[[-40   8 -28  -1]
 [-18 -12 -16   6]] ans = -1, -18

[ 40  48  39 -25  28  50] ans = 50, 40

[  9   0  17  44 -16] ans = -16, 9

[ 45 -39  19  -2  51 -17   1] ans = 1, 45

[[-16  48  -3  41]
 [ -5 -41  54 -23]
 [-14  45  27  32]] ans = 41, -14

[ -4 -21 -26 -33  50] ans = 50, -4

[34 51 42 36 42 56 49] ans = 49, 34

[-27  16   6  54  28] ans = 28, -27

[-14 -24  18 -31 -48 -42] ans = -42, -14
---
[ 0.158 -1.169  0.664  1.520] ans = -1.169
[ 0.116  0.081 -0.119 -0.090 -0.007  0.039  0.041] ans = 0.081
[  7.283 -12.454  -3.056  19.420   0.499  -5.277] ans = -12.454
[ 0.01  0.10  0.13  0.06 -0.10  0.00] ans = 0.10
[ -73.000  -23.356 -126.854 -201.948  106.890  -18.633   -2.256] ans = -23.356
[ 1.0  0.7 -1.5  1.8 -0.6] ans = 0.7
[-110.89  145.88   77.49  176.01   38.81] ans = 145.88
[ 1.738  0.844 -1.728 -1.084] ans = 0.844
---
0.185,-1.638,-1.239,1.371,0.454 -> -1.239

-0.027,-0.059,0.027,-0.218
0.095,-0.117,0.189,-0.094
-0.115,-0.159,-0.040,-0.173
-> 0.027

1.1,0.2,-0.5,-1.8
1.0,-0.1,1.7,-0.2
0.2,0.9,-0.3,-0.1
-> -0.5

17.796,-52.185,-12.206,-2.461,-232.707,49.050
-97.542,-111.832,-122.894,-192.644,88.859,44.146
-105.032,-74.100,196.541,-14.522,-110.103,-23.563
-> -12.206

-1.21,-0.62,1.05,1.31,-0.47 -> 1.05

-175.2,-68.3,-52.9,119.2,149.6 -> -52.9

-0.14,0.15,-0.14,-0.09,-0.05 -> -0.14

1.767,-1.401,-1.510,-0.078,0.720,-1.286 -> -1.510

15.694,-7.910,-1.326,-1.238,0.182
15.694,-7.789,-6.706,-3.978,-13.068
-> -1.326

-116.346,-180.990,186.974,13.806,-157.629,167.506,47.661 -> 186.974
---
[[ -3  35 -16 -14   3  -4 -22]
 [ -2  31  -5 -18   1  -6  -9]
 [ 36  21   5  -7  -7 -18 -43]] ans = -3

[[ 18   7  29  43]
 [-37  17  17   7]
 [-40  17  14  -2]] ans = 18

[[-24   1   7   1  -3]
 [-43   5  11   3   7]
 [-20   4   5   1   6]] ans = -24

[[ 38  34  21 -41  32  -2 -40]
 [ 44  42  18 -47  11   1 -46]
 [ 39  56  10 -52  10   8 -46]] ans = 38

[[  8   1  -2  45  22   0]
 [ -2   4   3   1  -4  -1]
 [ 11   5  -7  -6 -11 -13]] ans = 8

[[  5   3 -41  16  53  -4]
 [-10   3 -31  50  13 -22]
 [ -6  30 -26  39   6  -3]] ans = 5

[[ 15  12 -14  -1  11   8 -25]
 [ 18  11 -40  22 -16 -36 -30]
 [-10   5 -20   3   9   8 -15]] ans = 15
---
Input: [64, 69, 79, 22]
Output: 64
Input: [177, 58, 85, 102, 232, 137, 169]
Output: 102
Input: [8325, 1843, 4654, 2046, 1414, 7597, 4180]
Output: 2046
Input: [[18, 26, 93, 71, 16, 20], [58, 37, 48, 8, 10, 68]]
Output: 48
Input: [668, 506, 58, 65, 420, -713]
Output: 58
Input: [[8, 3, 6, 3, 2, 7, 3], [4, 5, 4, 5, 6, 8, 5], [9, 3, 7, 4, 2, 6, 3]]
Output: 4
Input: [[288, 600, -553, -276, 946, -377], [-22, -44, -39, -70, 0, -54]]
Output: -39
Input: [26, 17, 99, 1]
Output: 26
---
41,-9,18,22
8,-5,14,17
-16,-28,-28,34
-> -9

456,691,954,187,654
376,245,395,450,709
755,305,562,50,504
-> 691

6,4,7,0
4,3,6,6
4,2,7,2
-> 4

38,39,88,81
26,25,84,79
57,60,72,71
-> 39

7867,1351,8294,3376,7930,7582
4691,5239,4799,2371,4644,1772
3570,2151,3811,6090,3548,5698
-> 1351

7,6,8,2
4,0,8,6
7,2,4,7
-> 6
